Some points, each followed by its number:
[ -1 -40 -34  -9 -12  52   5  -5 -36 -13 -30 -26  -5  73  51  47  13 -11
  -7 -61  16 -48  18 -29  28  -2  -9 -36  30 -33  15 -60 -12   7 -28  22
 -15 -19  -5  14  28   8  -5  46 -27  58 -28 -43   1  25  22  51] 0
[ 28  23  61 -14  33   9 -16   2  45  -2  36  -2  26 -69 -32 -36  14  11
  20  26 -29   3  16  -8  -1 -36 -10  64 -40 -10 -18  34   1  14   1 -61
  30 -41   2  35 -37  26 -27 -20 -43 -84  32  15  29 -31  13 -37] 1
[ 22  -5   9 -27 -46 -25 -49   2  -3  45  18  19 -10 -29 -22 -44   4 -24
  11  23 -55   2  41  11 -74 -17  13  18   0   3  35  -5  41  35  21  12
  -2   9   3  15 -60 -14 -54 -31  35 -46  10  19 -10  31 -28  -9] 2
[  1  48  34  -9  54  12  -2 -30  35 -10   1  31  21 -62 -53 -40   9  11
   5   5  -3  49   9  19 -24   2   8  65   2   2   1  21  30  -5   2 -48
 -10 -34  80  15  31  45 -27  42 -39 -68  12  90  49 -13 -95 -13] 3
[ 20  37  44 -49  53  23   8  -5  10  -9 -21 -18  55  -6 -35   9 -16  13
   0  -2 -26  50 -10 -35 -32   7 -10  31 -24 -27   0  27 -14  12   0 -23
 -24  -3  54 -15 -15  29 -38  30  -3 -54  -4  72   0   2 -12  10] 4
[ -1  55   0   2  78  58  10  -3   4 -47  30  -8  40 -43 -27 -10  -6  55
 -40  38  22  58 -27   9  21 -57  34  18 -18  28 -16 -26 -42  19 -12 -52
  18 -44  48  27 -15  12 -64  11 -28 -27   7  61  21 -51  12  30] 5
[ -9 -16 -49 -23 -16  -6  15  47  -3 -40 -41  -5  24  10  24  23 -25   3
  16  17  53 -24  -2  -6  40  12 -18 -59 -10   6   5 -25 -12  -7 -26  -4
  -3  14  -8 -37  19  29  32  11 -13  59 -54 -21 -17   8  -2  -3] 6
[-16  10 -24  11  71  15  21  -9  23  -3 -23 -28  21  23  45  18 -15  31
  -5   3  35  12 -15  20  11  22   9 -13  27 -25  -7   3   4  -4 -17 -10
 -31 -25  55 -20  20  -4 -25  17 -39 -19  10  45  36  37  24 -10] 7
[-27  21 -27  35  13   1  51  28  14  -8  15  13  21 -13  53  46 -10 -45
  14 -42  16  29  23  -3  20 -31 -40 -37  -7 -24  -4 -32 -54 -36  22  17
 -31 -25 -15 -29   5  14  -6   5  11   5   0  -1 -22   8  25  -9] 8
[ 34  27  24   5 -25 -10  -4   3  -5  19  10  39 -23 -10 -41 -11  -3   1
  22  12 -86  33   8  30 -34 -49  10  -9  28  24  12  21 -25 -17  -5  20
 -12  42   4  15 -25  10  33 -51 -23  -4  27   9 -11 -11  26   5] 9
[ -7   1   7 -30 -49 -18 -12 -16  12 -13   4  23   0 -16   2  20 -39   8
 -24  17  -5  29   8 -23  28  -5  -7 -41  71  40   2  24  29 -14   9   6
  57  27 -34 -46  22  -3  36 -48   0  45  26 -25 -17  14  49  32] 10
[ -21  -96  -35   -1 -127  -45   -4   30    6   16    3    2 -100   72
   77   31   45  -48   48   11  -15  -60   65  -16   31   19   25 -126
   27   16   -5   11   20  -78   63   83   49   54 -127  -67  -36  -17
   92  -36  121   76   42 -127  -56   21   90  -41] 11
[ 32  37  50   1  -6 -70 -49  -8  -4  15  51  28 -38 -82 -77 -28  60  36
  -4  43 -98   6  -9  32 -60  11 -14  37 -21   3 -45 124   8  17 -17 -25
  52 -47 -47  42 -33  -5 -65 -44  53 -71  41  84  23 -46 -45   2] 12
[-17  46  19 -41  64  18 -16 -21   2  -8  28  -2  -2 -21 -52 -23  27  30
   8  33 -24  -6  20  14 -45 -47 -22  27   8 -22 -21 -13  21   9  -4 -53
  22 -62  -9  27  41  44   1  35 -24 -37 -14  50  -6 -31 -27  -8] 13
[  36   46   43   25   -2  -23  -54  -18   -9   55   43   31  -30  -91
  -95  -12   19   48  -36   45 -114   57   26   63  -60   31   10   65
  -42   49  -51   97    2   18   14  -30   68  -59   35   84  -16   30
  -67   12   13 -113   42  100   19  -66  -36  -29] 14
Which three points above are nearest to each new point, looking only along the 2 directions in which the numbered points spread most? Their numbers follow each, nearest first.
[ 23 -29 -13  17   1  -8   1  -7  -8 -11  21   6 -50  -8   3  26  11 -15
 -23 -21 -19 -29  27  34 -20  11  26 -23  19 -18   2  30  22  35  -8  -7
 -16  32 -21 -17   9 -24 -12 -11 -26  29   8  -4 -40  19  22  14] 10 9 8
[-12 -54 -87   8 -39 -27  31  19   6  14 -18  -9 -23  57  40 -30   0 -34
   5   1 -41  33  17  15 -12   1  26 -34  27   5  -2   3 -30  10 -27  31
 -22  44 -58 -42 -11 -11  20  18  48  25   0 -54 -35  19  11  -8] 10 8 6
[-13  -2  -5  -5  13  31   7  -2 -21   9 -42 -14   7  49  79  13 -45  -9
  16  25  69   4   2 -24  12  33  10  -4   1 -18 -43 -35 -33 -11 -34  25
 -52 -19  20 -15  17 -16  27  -4 -63 -24  14   1  22  34  -3   4] 8 6 7
[-41   7  15  -6 -19  36  -3   8 -30 -16   5 -42  27 -11  20 -22  10  -9
  22 -34  49  18 -18  -8  27   5  30 -23  19  -9  33 -39 -26 -13 -19  31
 -57  25   2 -65  13  40  19  17  -8   8   0 -45 -17 -10   7   8] 8 6 0
[ 41  33  -8  20  17  -7 -22 -22  35 -33  38  15  -5 -20 -26  -7  20   2
  22  47  10  -7 -41  -4 -15 -12 -37  83  12 -15 -14  17  -8 -15 -28 -30
 -24   9  10  33 -15  21   1   3 -34 -22   4  60  12 -14 -31 -31] 13 4 1
[ -4  -7 -14 -15  57  37  15 -44  12  40   4 -57 -11  35 -15  -3 -32   3
  -2   6  49  19   3  -5  30 -31  25 -49   6 -21  -6 -16 -22   0  25  40
  -7   4  16   4   4  29  11  23 -48  23 -14 -54   8  12   6  19] 8 6 7
[  6  23  21 -18  82  32 -44  16  26 -16  36  58  56 -37 -23  14   8  64
  17   6  -4  36   4 -21   5   1  13  47 -59  -3   7 -58  27 -11 -47 -41
 -21 -58  47  65  26 -27 -64  53 -49 -51   3  46  47 -32 -52  34] 5 4 3
[-20  10 -26  22  13   4   7 -13 -26   6  13 -21  31  16  22   5  12  33
 -24 -36  54 -33  45 -19  54   4   4 -14  36 -14  27  -2 -57   2  -8  12
  16   6  24  14  -1 -34   8  19 -37   4 -30   2  15   6 -12   4] 8 7 6
[ 30   9  41 -43  -5 -10 -41   8 -38  25  17  41   7 -20 -50   0 -32   7
 -19   0 -60  41 -10  57  15   6  30  22   2  38 -32  53  52  64  -9 -26
 -11 -11  10  26  -8   8 -50 -16  25 -50  22  32   2   9  -1  -1] 1 2 9
[ -6  -5  -2   8  48  10   3  20 -35 -26 -25  -8   2  20  26  -2  20  -7
  29  -8  45 -20   6 -12   1  -4   9 -43 -24   8  -1  -6  41 -12   1 -25
 -10  10  48 -49  41  32  -4  23  -2  28   3 -17   6   5   1  11] 8 6 7
[ 41  13  -5  -4 -33 -29 -60 -15 -11   9  11   5 -34 -29 -77   3  -3 -13
 -33 -13 -63   8  27  26 -68  39 -51  81 -10  16 -23  28  -6 -17  42  -8
   2  -4  -2   4 -69   6 -27 -17  -3 -50  32  71 -19  12  -6   8] 2 9 1
[ 30  33  29  -6  52  48   7 -18  -1 -28   6  -6  37 -46 -23 -21   7  19
 -17   6 -18 -15  14  33  19  37   8  28 -44 -17  -7 -18   5   7  -1 -24
  -8 -49  37  15  41  12 -58   4 -20 -23 -26  23  12 -64 -22  18] 4 13 5
[  7  77  36 -29  80  65 -19 -36  14 -17  -9  -5  32 -38 -64 -26  16  15
 -38  15 -18  21 -12  28 -20   6 -24  87 -32 -11  12  34  17  51 -40 -33
  -7 -33  44 -11  50  18 -95  31 -24 -58   2  41   1  -1 -57  56] 3 5 4
[  34  -89 -104   25 -127  -80  -33   54  -34   41  -57  -21  -83    8
   59  -40   41  -45   37   10  -75  -58   54  -19  -15   26   34  -87
   55   26    2   35   40   -9   52  111   29   88 -104 -107  -64  -59
  106  -76  127   54   32 -127  -40   23   89  -44] 11 10 9
[-19 -11 -30 -18  21   9  25  19 -23  11  25 -22  42  17  28  -8 -30  -6
  37 -30  34 -35 -18 -32  11  10   0  -6  13 -27 -14 -68   2 -22 -13 -23
 -18   3  14  14  -7   6  34  39 -41  36  15   8 -19  -1 -40   6] 8 7 6
[-24 -59 -39  -2 -75 -26  31  59  20  29 -41  -6 -14  37  14 -25  31 -30
   9 -38   7 -14 -33 -16  -3  -4  -5 -23  28  21  42   9  -2 -19  46  55
   9  44 -91 -50   1  19  96 -33  94  40 -18 -64 -30  26  24 -22] 10 6 8
[-32 -37  12  27  11 -14  35 -20   4 -17  24  -5  18  39   4  20 -13 -35
 -12 -37  41   3   0 -30  35   2 -21 -18   3   9  -4 -48   3 -26  17  14
  -3 -13 -21 -39  -8 -11   9  44  -7  -3 -33 -46 -19   7   6  14] 8 6 0
